128 stands for zero in the data rows.
Here are some numbered points:
132:68:122:144:204:31:198:116:123:129:152:161:36:143:188:140:119:82:36:208:24:64:67:155 0
126:71:132:129:107:67:197:155:150:211:131:149:52:154:160:145:56:97:46:180:110:35:103:122 1
89:143:149:132:79:162:38:136:140:166:130:104:136:122:141:135:119:103:220:86:203:150:129:103 2
109:137:122:127:185:75:198:184:150:141:111:145:98:144:176:142:94:137:123:147:157:90:85:136 3
151:131:184:134:200:100:226:146:141:141:135:108:30:133:131:200:33:87:76:180:102:54:71:119 4
104:40:127:119:124:89:194:126:154:75:147:130:59:120:136:97:118:131:49:192:122:109:77:135 5
112:178:138:65:97:190:81:170:122:130:157:129:255:101:98:118:150:106:197:38:115:153:162:102 6
150:125:99:170:114:54:153:142:126:178:89:101:77:102:68:157:54:146:84:106:91:85:123:152 7
159:187:103:153:47:175:108:174:122:94:83:54:161:86:93:179:84:104:202:93:137:157:141:131 8
162:153:122:61:108:248:49:99:177:152:147:148:188:118:136:123:209:102:146:79:183:158:101:76 9
84:187:93:132:134:147:115:98:87:119:132:88:142:139:107:129:89:165:170:144:78:152:101:137 10
80:173:135:167:81:176:96:100:128:110:140:150:181:79:151:174:224:110:150:60:163:134:118:155 11
72:140:151:108:193:102:144:156:118:149:141:164:132:142:76:83:137:141:128:117:123:110:115:133 12
125:157:155:124:126:175:65:123:114:145:115:159:200:156:114:109:197:177:130:63:117:176:157:142 13
116:152:85:130:113:107:141:125:143:171:158:124:169:123:148:182:116:170:135:98:0:153:108:131 14
42:121:165:140:99:174:87:86:164:166:188:84:164:20:91:54:255:127:125:111:120:140:149:2 15
71:187:117:77:123:190:112:109:136:89:146:153:157:111:122:97:229:75:163:112:99:138:137:124 16
162:74:116:167:170:81:184:142:208:174:167:244:80:87:148:175:94:63:103:188:211:48:79:116 17
0:131:39:176:77:125:98:63:127:118:129:121:139:159:102:74:132:172:133:120:173:167:154:103 18
166:172:118:177:111:255:11:161:105:99:137:142:135:144:43:112:191:143:138:103:47:172:177:153 19
151:136:187:118:123:107:131:113:123:138:188:99:96:134:153:176:69:132:179:112:89:133:111:141 20
133:165:71:104:136:112:131:163:168:124:108:43:107:82:123:196:103:118:182:138:134:127:108:144 21
125:174:87:175:168:140:119:112:109:133:114:67:219:117:99:138:98:172:175:109:99:163:163:128 22
123:183:71:157:123:215:60:70:125:112:133:141:206:53:131:101:179:131:178:15:141:116:154:134 23
138:110:20:158:39:165:176:164:102:158:45:132:115:129:161:143:179:131:129:138:121:128:119:166 24
122:171:135:126:98:153:91:151:132:123:113:95:158:143:118:171:145:142:100:112:157:129:164:148 25
New points follow, each followed by the numbers of its two nearest points above, looking only along the 5 directions in which the numbered points spread most, nearest first.
122:86:151:155:164:101:140:176:143:194:103:106:59:162:129:107:82:113:81:203:139:117:95:130 3 1
57:176:171:138:0:229:26:81:122:100:119:167:213:132:255:112:173:115:208:12:153:197:211:121 23 11
163:115:139:121:99:190:83:127:214:111:139:150:160:131:109:101:148:130:152:135:144:161:141:105 11 16
157:213:104:178:105:144:82:125:111:55:131:129:166:89:123:129:89:155:175:131:91:151:143:97 22 25
100:203:75:178:255:148:108:180:141:100:176:106:159:102:52:117:128:202:172:98:101:128:147:88 10 22
154:135:158:112:148:115:182:106:151:111:137:120:96:120:134:128:45:136:117:202:104:120:82:132 3 20
88:162:69:133:158:175:0:180:151:54:181:83:146:91:105:122:132:155:182:115:93:165:166:111 22 13
82:162:106:129:70:191:86:118:130:90:143:129:125:159:103:152:101:129:150:101:109:153:93:123 25 10
115:150:174:144:115:179:80:134:124:117:115:149:168:124:245:105:250:156:126:106:111:143:95:147 16 13
191:56:80:86:172:53:253:126:129:148:112:157:57:70:172:151:58:113:55:201:90:43:66:160 1 0
140:151:134:152:109:144:48:143:117:165:104:86:101:150:191:109:121:112:169:128:139:142:141:132 25 21
125:78:92:131:120:70:255:145:155:200:91:131:88:172:177:111:115:114:25:118:87:67:96:45 5 1
172:149:81:121:100:179:150:160:246:116:125:80:255:90:124:147:89:95:185:83:168:129:165:102 2 8
117:109:102:132:116:150:140:115:106:121:105:113:131:118:138:201:144:127:187:82:133:97:137:161 25 21
101:171:111:134:96:121:122:116:121:122:144:109:140:109:175:195:148:143:172:121:85:178:133:114 25 10
143:121:130:59:108:98:134:75:151:149:175:168:110:154:130:155:142:131:130:146:160:147:163:126 12 25
